In the rows, zero is written as 128.
The rows of X fall into 3 groups, which share some directions, and each row is roughly a mix of its group's hidden directions.
X:
[[161 174 131  84  91 131 149 109 153 173 131]
 [150 173 131 115  89  78 169 110 150 113 108]
 [142 173 130 150 102 115 158 110 167 143  70]
 [ 84 116 110 109 149 147 139  69 128  76 139]
 [186 119 128 128 141 103 170 176 151 136  97]
 [171 152 152 154 103 109 106 178 119 173 130]
 [126 178 124 111  78 126 147 120 164 174 101]
 [112 143  75 150 168 183 119 133 162 118 137]
 [171 150 161 161  94 102 104 147 119 177 141]
 [161 151 144 118 115  99 185  93  82 132 110]
 [109  82 107 134 170 164  93 143 173 118 144]
 [ 94 133  88 165 152 178  95 156 148 116 142]
 [115  87  92 121 164 159  96 128 180 110 148]
 [183 156 148 148 102 112 119 177 122 168 141]
 [108 143  97 176 176 186 119 124 134 116 136]
 [200 112 136 132 122 109 173 134 154 162 120]
 [109 154  67 159 150 177 143 162 129 122 124]
 [103 105 112 103 147 139 161  64 139  84 139]
 [166 168 137 118 109 108 171 106 173 107  95]
 [151 120 173 102  90  73 144 101  94 132 121]
 [114 102 102 119 149 157  92 120  77 162 171]
 [150 172 138 118  94 100 180 135  88 146 102]
 [180 148 156 167 110 102 109 163 124 171 121]
 [118 105 114 102 150 183  87 132 105 161 167]
 [161 116 173 107 116  85 171 102  92 138 111]
 [150 171 169 120  96  93 162 121  92 152 106]
 [ 80 144 124 114 114 151 106  80 105 101 177]
 [158 178 117  84  89 116 154  97 142 158 132]
 [207 132 138 141 128 105 165 156 146 145 119]
 [201 133 126 120 130 114 179 165 146 132 129]
 [132  93 112 116 163 151  97 119  75 136 179]
 [153 171 117  93  91 131 144 102 134 189 134]
 [117 160 148 136  92  99 152 146 179 106  82]
 [ 66 140 115 136 152 156  88 100 110  87 124]
 [ 65 120 123 132 127 154  91  69 116 122 136]
 [165 165 111  81 100 134 155  91 142 165 142]
 [161 125 153  91  97  77 160  90 102 128 120]
 [114 142  96  85 125 135  87 114  78 142 172]
 [168 159 147 154 119 107 107 196 118 151 119]
 [141 164 124  95  81 130 153 115 152 189 131]
 [197 138 132 146 136 116 146 182 141 151 104]
 [133 184 114  98  81 122 134 108 137 180 120]
 [152 163 101 100  95 116 151  87 115 180 143]
 [ 97  78 133 174 161 122 116 152 114  81 122]
 [136 180 116 111  83 117 140 105 131 189 116]
 [ 88 105 123 111 140 125 147  58 133  85 140]
 [161 148 147 149 101 115 102 184 119 181 127]
 [138  91 107 122 169 160 104 111  80 140 173]
 [129 133 153 142  99  86 176 146 175  99  99]
 [158 130 173  84  95  75 141 104 125 143 118]
 [142  94 130 105 175 172  92 131 103 119 170]
 [100 159 125 132 114 163  93  84 101 113 179]
 [148 118 148  94  76  70 146 109  95 123 124]
 [ 75 107 106 106 150 151 135  75 131  86 128]
 [180 147 135 135 118  79 182  95 130 114 119]
 [200 128 119 122 139 125 177 167 150 135 117]
 [121 116 109 102 148 153  82 122  75 148 176]
 [140 171 169 140  99 102 158 127  76 149 107]
 [115 156 111 174 181 185 119 111 139 124 135]
 [142 135 186  97  84  76 111 113 126 144 126]
 [111 165  73 147 153 179 126 153 159 128 129]
 [196 117 136 132 130  99 173 157 152 147 109]
 [152 166 120  94  92 141 151 105 151 188 129]
 [ 50 121 123 128 127 147  75 120 111 133 115]
 [ 87  94 105  88 144 141 163  85 141  92 131]
 [195 146 150 154 113 103 132 169 131 165 125]
 [ 98  93 103 139 150 161  79 156 170 117 147]
 [158 141 181 101 100  81 154 105 107 148 112]
 [105 118  99 176 178 182 115 125 129 110 140]
 [164  95 156  90 119  86 178 122 109 140 108]
 [138  78 139 138 180 134 113 138 102  78 156]
 [139 171 117  74  85 140 141 112 159 166 134]
 [104 110 101 116 157 170  74 126  87 140 157]
 [ 98  93  94 133 143 158  83 163 170 116 145]
 [ 65  90 115 102 137 135 136  74 136 106 123]
 [149 123 129  78  74  74 156 134 114 131 118]
 [170 182 124 111 108 128 156  92 162 142  96]
 [150 169 131 135 108 107 174  88  73 123 117]
 [110 131 150 147  92  87 170 154 174 109  98]
 [191 125 126 122 119 123 160 180 146 168 118]
 [124  91 108 102 159 149 101 142 198 129 139]
 [148 114 150  87  77  71 150 131 104 133 118]
 [ 90  93  96 135 142 121 100 128  69 123 168]
 [115 159  95 130 105 154 118 103 121 202 112]
 [151 182 114  91  87 115 147  97 134 169 129]
 [200 131 135 132 138  98 177 155 147 120 120]]
Here is one row of each group, with its name. Which group are the others in?
[176 158 150 150 100 112 111 178 118 168 140]	(116)
[105  95  99 164 179 178 112 146 141 114 139]	(31)
[103  98 106 109 147 174  88 133  97 156 169]	(36)

[104 107 154 179 119 105 157 161 164 110  89]	(36)
[100  84  89 124 134 148  86 165 166 111 147]	(31)
[135 187 116 100  78 113 146 108 150 162 111]	(36)
[127 117  95 110 168 163 118 150 198 137 130]	(31)
[151 104 177 108 103  79 159 125  90 140 112]	(31)
[ 69  93 109 104 144 145 136  74 137 103 120]	(116)
[181 123 122 127 158 108 176 165 150 105  96]	(116)
[167 154 133  90 109  93 169  74 118 128 119]	(31)
